(in the rows, 128 means zero)
Turns in one plane each, and the order they were made in; the first pair answered
turn z104:
[ 90 125 115 151 123 131 150 131  90 143  99 133 131 134 140 118 117 130
 120 136 144 143 116 140 139 139 117 145 149 108 118 145 135 129 119 130
 145 155 114 133 127 154 126 120 128 131] |-> [ 91 125 116 151 121 131 151 131  90 142  99 135 132 134 137 119 118 130
 119 135 144 146 116 139 139 141 117 144 152 108 117 142 135 129 120 129
 145 153 113 133 128 152 122 117 129 132]
[109  92 103 137 107 146 122 147  92 149 111 109 132 139 145 122 104 138
 151 131 159 116 126 111 154 133 117 132 148 130 126 119 148 126 112 139
 127 133 139 154 119 128 171 144 133 152] |-> [108  91 101 150 108 146 110 138  84 153 115 107 128 138 145 116 112 136
 158 134 152 120 123 112 152 128 123 125 136 132 124 119 146 129 114 146
 137 129 127 149 111 130 163 133 123 148]
[136 127 118 157 143 127 107 118 129 117 146 129 121 134 140 111 156 130
 151 133  96 144 111 148 152  99 132 113 105 120 135 125 126 139 117 133
 132 132  87 133 123 119 102  93  95  99] |-> [137 133 110 144 145 115 124 118 151 104 132 114 121 115 135 123 143 142
 145 133  97 152 106 148 154 118 122 117 108 110 129 134 105 127 116 126
 122 135  98 128 139 107  87 103  93  91]
[159 115 150 100 144 131 106 117 126 148 158 171  90 104 131 152 167  89
 115 125 126  94 159 152 137 116 152 110  92 131 128 182 122  87 180 122
 168 166 122  96 117 117 135 167 171 104] |-> [155 116 152 101 146 125 105 113 127 148 157 168  89  99 130 151 170  92
 115 128 122  98 159 154 138 118 153 105  88 130 127 187 115  86 178 124
 170 165 116  92 114 115 130 163 168 103]
turn z621:
[134 143 167 114 145 118 179 153 116  84 113  90  75  98 123 162  58 100
 107 135 115 142 107 110 171 182 124 116 161  81 126 186  74  82 112 121
 134 147 147  86 144 111  92 131 185 171] |-> [130 124 145  88 130 143 170 148 135 106 121  58  74  90 141 155  80 104
 117 101 142  93 127 105 180 159 103 118 143 108 126 139 130  77 149 119
 116 108 184 102 126  72 159 169 194 200]
[107 117 126 138 143 154 135 137 125 159  90 196 129 134 118 103  94  90
 157 120 136 122 156 132 120 153 136 138 166 104 189 142 103 117  51 125
 123 180 127  89 161 146 107 157 107  90] |-> [107 103 107 114 128 174 128 136 143 177  96 169 130 129 133  97 111  92
 167  90 156  80 171 131 127 130 119 139 151 127 187 103 152 112  81 122
 107 141 157 101 145 115 165 187 115 116]
[143 115 143 143 178 140 162 170 138  90  76 133 143 174  86 148 102 130
 141 152 151 142 125 110 127 153 120 127 121 137 118 150 137 141 136 105
 101 130 133 145 181 102 161 130 150 141] |-> [151 114 142 136 177 152 155 173 143  89  88 129 146 171  89 148 112 135
 135 146 151 130 126 109 124 141 119 128 115 142 113 136 153 141 144 106
  94 121 138 149 176  93 172 140 153 142]
[118 106 105 122 117 127 139 124 123 132 110 110 116 125 130 129 110 131
 115 124 146 127 126 125 120 154 125 123 131 114 119 119 140 114 129 133
 125 135 134 113 134 129 125 154 116 123] |-> [142 114 110 121 119 139 127 128 128 121 133 115 123 122 136 126 118 137
 108 119 139 124 126 127 114 146 134 131 122 114 115 105 152 119 134 135
 122 133 136 118 130 129 123 162 123 120]
turn z338:
[116 129 124 121 123 119 140 127 140 145  99 122 107 121 107 130 131 132
 140 131 139 145 134 119 122 156 126 119 129 142 123 143  98 139 121 109
 126 133 138 107 119 122 110 119 127 116] |-> [113 125 120 126 120 121 139 129 135 143 101 121 107 119 107 128 128 131
 141 135 138 144 131 119 126 158 127 121 130 140 119 142  99 136 119 112
 124 131 136 110 117 124 111 120 125 116]
[ 96 113 101 145 115 147 138 169  65 115 110 107 118 144 140 117  98 132
 145 134 140 141  77 145 166 136 111 157 153 131 119 100 117 102 103 168
 126 166 157 169 133 137 157 128 129 167] |-> [133 133 119 127 122 156 143 185  89  85 129 119 134 134 135 130  89 146
 122 130 132 144  79 147 151 142 112 169 157 117 113 101 118  98 104 161
 110 181 168 173 146 141 134 144 141 156]
[146 131 142 158 127 130 102 120 107 145 138 153 123 176 130 117 125  92
 140 138 108 122 130 140 107 122 146 103 134 123 134 119 124 144 130 122
 142 150 114 145 124 158 142 111 136 121] |-> [154 133 143 159 128 135 104 122 108 137 140 155 125 174 129 116 121  96
 137 138 107 125 128 141 102 125 146 109 135 121 132 120 123 145 127 123
 136 153 113 147 124 165 135 113 137 121]
turn z680:
[ 60 106 139 172 145 127  88 132  97 143  88  85 103  82 120  68 138 114
 180 128 122 139 148 154 155  88 136 157 101 121 147 125 136 127 142 153
 112  87 114 159  70 122 171 185 127 169] |-> [ 63 114 153 163 148 123  82 120 110 158  92 106 102  98 116  80 156 104
 183 118 114 138 164 161 144  78 146 146  88 128 162 127 145 142 151 144
 120  82 107 148  70 117 171 178 132 161]
[140 145 153 116 136 132 116 131 142 124 138 170 136 127 102 174 152 126
 113 128 126 148 149 106 128 129 149 110 147 127 118 147 122 132 123 110
 122 130  75 108 128 120 115 150 107 123] |-> [139 137 150 129 136 141 122 146 118 111 138 165 141 124 106 164 132 130
 106 144 132 150 138 101 132 137 143 117 165 119 107 148 115 123 107 120
 120 146  80 122 131 143 112 150 108 129]
[136 139  93 135 131 169 109  81 127 104 145 120 133 129 117 110 133 125
 144 132 128 139 133 125 137 131 143  98 105 142 134 110 115 126  93 125
 112 101 127 110 156 106 130 133 103 136] |-> [136 143 105 134 134 166 106  81 125 109 146 139 136 144 115 115 141 119
 142 133 121 140 139 128 130 125 156  95 104 142 141 113 120 135  94 123
 118 104 122 107 155 111 126 128 109 134]
Pairs:
Between the rows of a pair lie 2 to 3 turns.
[139 152 136 150 130 129 112 113 127 170 135 115 132 134 135 147 159 115
 130 132 117 130 144 128 100 125 141 107 106 133 144 122 147 167 141 138
 158 115 121 135 110 131 166 110 132 124] |-> [141 147 138 176 132 133 120 133  95 143 136 116 134 129 135 137 130 120
 120 159 115 149 124 122 105 140 141 119 132 116 128 135 127 157 113 154
 157 147 117 151 117 163 142 103 130 125] : z621, z680
[160 135 125 120 140 116 152 135 159  79 150 103 167 127 108 146 119 165
 114 121 111 121 105 117 127 113 114 137 111 112 138 137 122 103 108 111
  94  74 115 108 164 144 103 139 114 165] |-> [121 127 120 123 136  90 157 112 161 113 117 105 151 143 103 156 127 145
 135 115 115 127 118 119 134 116 116 117 107 120 158 153 113 113 108 100
 112  60 105  85 165 131 118 126 104 166] : z621, z680, z338
[144 127 158 108 124 123 139 169 144 150 125 172 150 175 101 167 144  96
 124  93 124 110 164 125  95 108 111 160 141 125 164 118 171 168 132 127
 132 152 164 126 138 110 126 165 143 114] |-> [149 130 167 124 129 127 118 163 128 152 142 182 151 183 101 159 155  89
 129 103 113 112 159 130  90  97 131 153 128 126 159 118 171 178 130 134
 144 152 143 121 130 120 116 149 135 106] : z338, z621
[128 119 139 173 134 132  90 106  83 135 158 149 131 146 132  98 151 115
 141 153 119 130 114 147 133 103 151 113 113 138 119 116 130 149 118 147
 158 142 107 121 112 144 125 101 112 131] |-> [126 107 102 164 127 131  95 102 100 122 146  92 121 100 140  86 139 136
 145 148 136 120  97 138 154 118 121 121 107 139  98 105 122 123 126 154
 138 120 125 127 110 118 143 122  99 141] : z680, z680
[ 99 114 118 156 132 124 111 107 100 154 119 119 107 130 124 116 143 111
 160 117 142 118 129 122 132 121 140 122 129 143 133 133 134 146 126 135
 135 127 117 128 116 142 151 111 114 135] |-> [133 138 116 146 139 113 108 100 133 121 135  98 111  88 116 117 141 133
 144 119 129 133 109 122 128 134 138 129 109 128 111 136 107 133 132 135
 122 125 106 119 127 128 111 115  99 114] : z621, z104, z104
[ 97 114 118 157 141  94 117 103  76 153 113 142 103 153 130 122 130 101
 156 139 109 151 130 134 140 102 146 113 137 128 141 158 100 134 104 133
 153 143  97  92 121 144 122  99 101 115] |-> [104 108  93 136 136 106 101  89 101 157 124  97  97 124 139 110 156 111
 168 116 123 122 131 131 150  87 135 110 107 147 130 124 124 125 137 134
 137 101 110  95 104 104 158 122  93 126] : z621, z104
[116 167 124 164 126  93  82 102  80 108 144  88  87 120  96 141 134 134
 127 157 116 200  89 163 139 132 149 120 129 111  83 134  77 137  99 147
 144 101 127  94 109 133 100 129  78 117] |-> [111 172 136 100 120  94 102  88 147 151 128 106  84 142  99 184 171 124
 132  98 130 165 145 167 129 118 136 112 115 137 124 117 126 148 141 106
 132  64 169  76 113  82 157 166 107 127] : z104, z621, z680
[ 79  95 129 145 119 149 117 133 161 174 147  71 161 126 150  82 123 102
 146 153 149 158 110  86 106 162 120 120  95  98  76 154 125 120 112 131
 101 137 129 123  88 123 137 119 117 104] |-> [110 113 137 131 124 157 116 139 187 158 166  75 175 114 149  90 127 114
 127 144 143 154 111  85  97 161 122 130  86  90  69 142 131 117 120 122
  89 139 136 126  96 115 128 131 127  93] : z621, z104, z338
[107 112 107 183 148 123  83 178 102 143 145 126 106 147 123 115 167 141
 119 126 135 122  90 127 118 132 145 109 167 151 156 144 157 153 141 179
 157 150 133 167 132 119 130 114 107 110] |-> [109 111  97 172 145 131  88 183 112 142 142 115 108 137 126 114 164 146
 117 116 145 109  97 123 122 134 133 116 170 154 153 132 170 144 146 178
 144 146 151 173 131 112 149 130 111 120] : z338, z621, z621
[127 153 174  76 184 107  74 114 155 161 103 149 177 186 132 160 127  68
 129 104  79 142 124 188 107 119 168  97 141 146 151 134 181 178 134  90
 172 165  85 119 155 148  71  84 132 115] |-> [128 162 162  72 187  88  84 104 173 148  92 126 169 158 124 167 117  81
 126 107  74 158 110 187 112 140 160  96 136 136 144 149 147 165 131  90
 168 162  77 108 165 140  48  80 119 102] : z104, z104
[126 114  93 116 133 121 160 144 127 124 123 113 124 110 132 133 105 139
 119 138 151 137 118 125 143 185 115 146 150  98 112 157  82 107  86 139
 111 142 160 135 145 131 110 137 110 126] |-> [159 119 115 107 135 150 155 168 128 114 152 142 144 127 135 137 111 142
 102 131 150 124 130 129 130 168 125 153 157 100 110 136 118 118  93 139
 101 157 173 154 140 146 116 154 131 127] : z104, z621, z621
[ 93 119 135 158 122 107 112 100 111 165 133 148 113 145 123 126 150  95
 158 133 119 147 133 124 135 113 162 103 110 126 154 139 115 153 127 137
 150 126  87 112 103 135 127  96 123 115] |-> [100 115 111 127 114 110 114  91 147 166 133 106 107 115 133 128 160 112
 163 106 136 121 135 119 144 112 140 108  92 139 147 115 131 135 154 132
 127  92 115 116 100  95 161 129 123 127] : z104, z621
[142 125  95 151 129 115 105 120 113 113 116 124 133  99 131  83 130 124
 140 159 116 133  97 118 136 146 129 141 138 113 117 156 109 140 132 125
 145 144 107 130 156 143  71 101 108 123] |-> [134 117  76 134 121 113 103 105 136 125 108  90 122  81 137  82 145 130
 152 140 132 111 105 113 146 144 109 138 122 128 117 136 127 133 155 119
 131 111 124 128 147 109 106 122 106 135] : z680, z621
[166 139 109  98 140 142 130 118 170 124 160  98 142  94 131 120 138 150
 107 110 127 116 141 120 129 128 121 141 112 127 115 108 149 105 153 118
 108 105 144 129 128 108 135 150 133 119] |-> [164 154 132 124 152 122 137 127 143 111 149 139 143 111 117 129 114 142
 100 144 103 156 129 125 121 144 142 138 130 104 115 153 106 113 117 121
 130 148 113 119 144 151  77 114 130  95] : z104, z621
[126 126 148 124 137 137 118 138 125 134 140 159 134 158 134 135 142 116
 132 123 128 125 142 139 112 117 143 123 134 129 141 117 146 139 131 121
 135 132 125 119 126 147 134 117 152 126] |-> [122 114 112 112 130 136 125 133 146 121 129 102 126 114 140 124 133 135
 136 116 145 116 126 129 129 131 112 130 125 131 122 105 136 112 140 127
 112 107 139 124 124 118 152 139 136 137] : z680, z680, z680
[121 123 128 112 119 110 149 131 137 135  92 104 128 124 121 154 122 153
 109 108 147 125 147 114 130 136 100 124 123 124 123 135 114 138 148 123
 128 124 130 115 147 111 138 149 130 128] |-> [122 118 145 130 122 120 148 148 104 129  97 134 135 141 118 148 107 147
 100 126 139 136 141 115 125 136 112 129 146 116 121 146 112 143 126 134
 136 154 125 128 151 149 122 136 138 128] : z680, z680, z680
[120 130 125  78 133 117 169  74 210 127  96 122 122 111 140 152 143 139
 126 114 139 126 154  97 145 146 110 126 130 106 155 156 135 113 160 102
 111 103 165 113 146 108 134 145 135 101] |-> [163 138 161 114 145 149 157 118 157  89 141 176 151 131 142 136 120 142
  93 150 111 142 138  97 124 136 137 143 159  82 136 159 141 124 126 122
 112 163 151 144 151 181  85 124 151  89] : z621, z680, z680
[ 95  88  74 139 115 130 144 115 131 109  87 116 106 129 124 115 111 176
  90 106 129 125 105  82 200 172 109 174 153  88 172 121 147 105 131 108
  75 184 132 126 131 135 149 163  93  93] |-> [101 112 111 113 122 115 133  83 168 148  94 168 106 169 112 148 164 152
 100  80 103 121 143 100 174 146 142 149 123 102 210 125 166 143 157  78
  95 169 115  94 127 114 152 151 103  71] : z680, z680
[155 133 125  89 139 109 173 159 136 113 132 134 158  98 118 154 138 178
  90 149  90 150 137  99 148 139 119 139 151 118 112 104 129 135 127 136
  82 114 121 166 115 128  99 123 104 111] |-> [118 125 116  81 135  79 184 139 152 140  97 125 142 103 114 168 143 168
 106 137  99 150 145 102 156 147 110 126 147 127 130 120 115 132 134 125
  89  94 119 145 118 107 115 118  94 114] : z621, z680
[ 87 126 110 120 136 104 151 107 126 158 107 112 113 131 131 131 119 110
 145 131 139 146 123 121 145 138 122 116 133 126 139 150 116 116 126 115
 123 110 126  89 135 137 139 131 114 139] |-> [ 91 131 115 124 139 105 154 111 123 155 106 117 114 134 129 131 118 109
 143 136 133 154 121 124 141 139 126 118 133 120 137 157 110 118 119 117
 126 118 119  87 139 142 130 129 115 131] : z621, z621, z621
[111 136 110 117 112 111 179 149 160 102  86  96 133  86 122 145  89 150
 104 129 143 149 115 123 152 176  84 149 157 106 114 148  88  81 110 122
 108 138 157 131 149 118 124 147 134 124] |-> [173 167 135  89 122 127 153 139 200  90 142 115 150  79 118 154 128 161
  89 107 116 133 122 130 130 150 106 148 116 111 108 120 115  97 145 112
  96 121 148 126 144  97 110 160 144 101] : z621, z621, z680
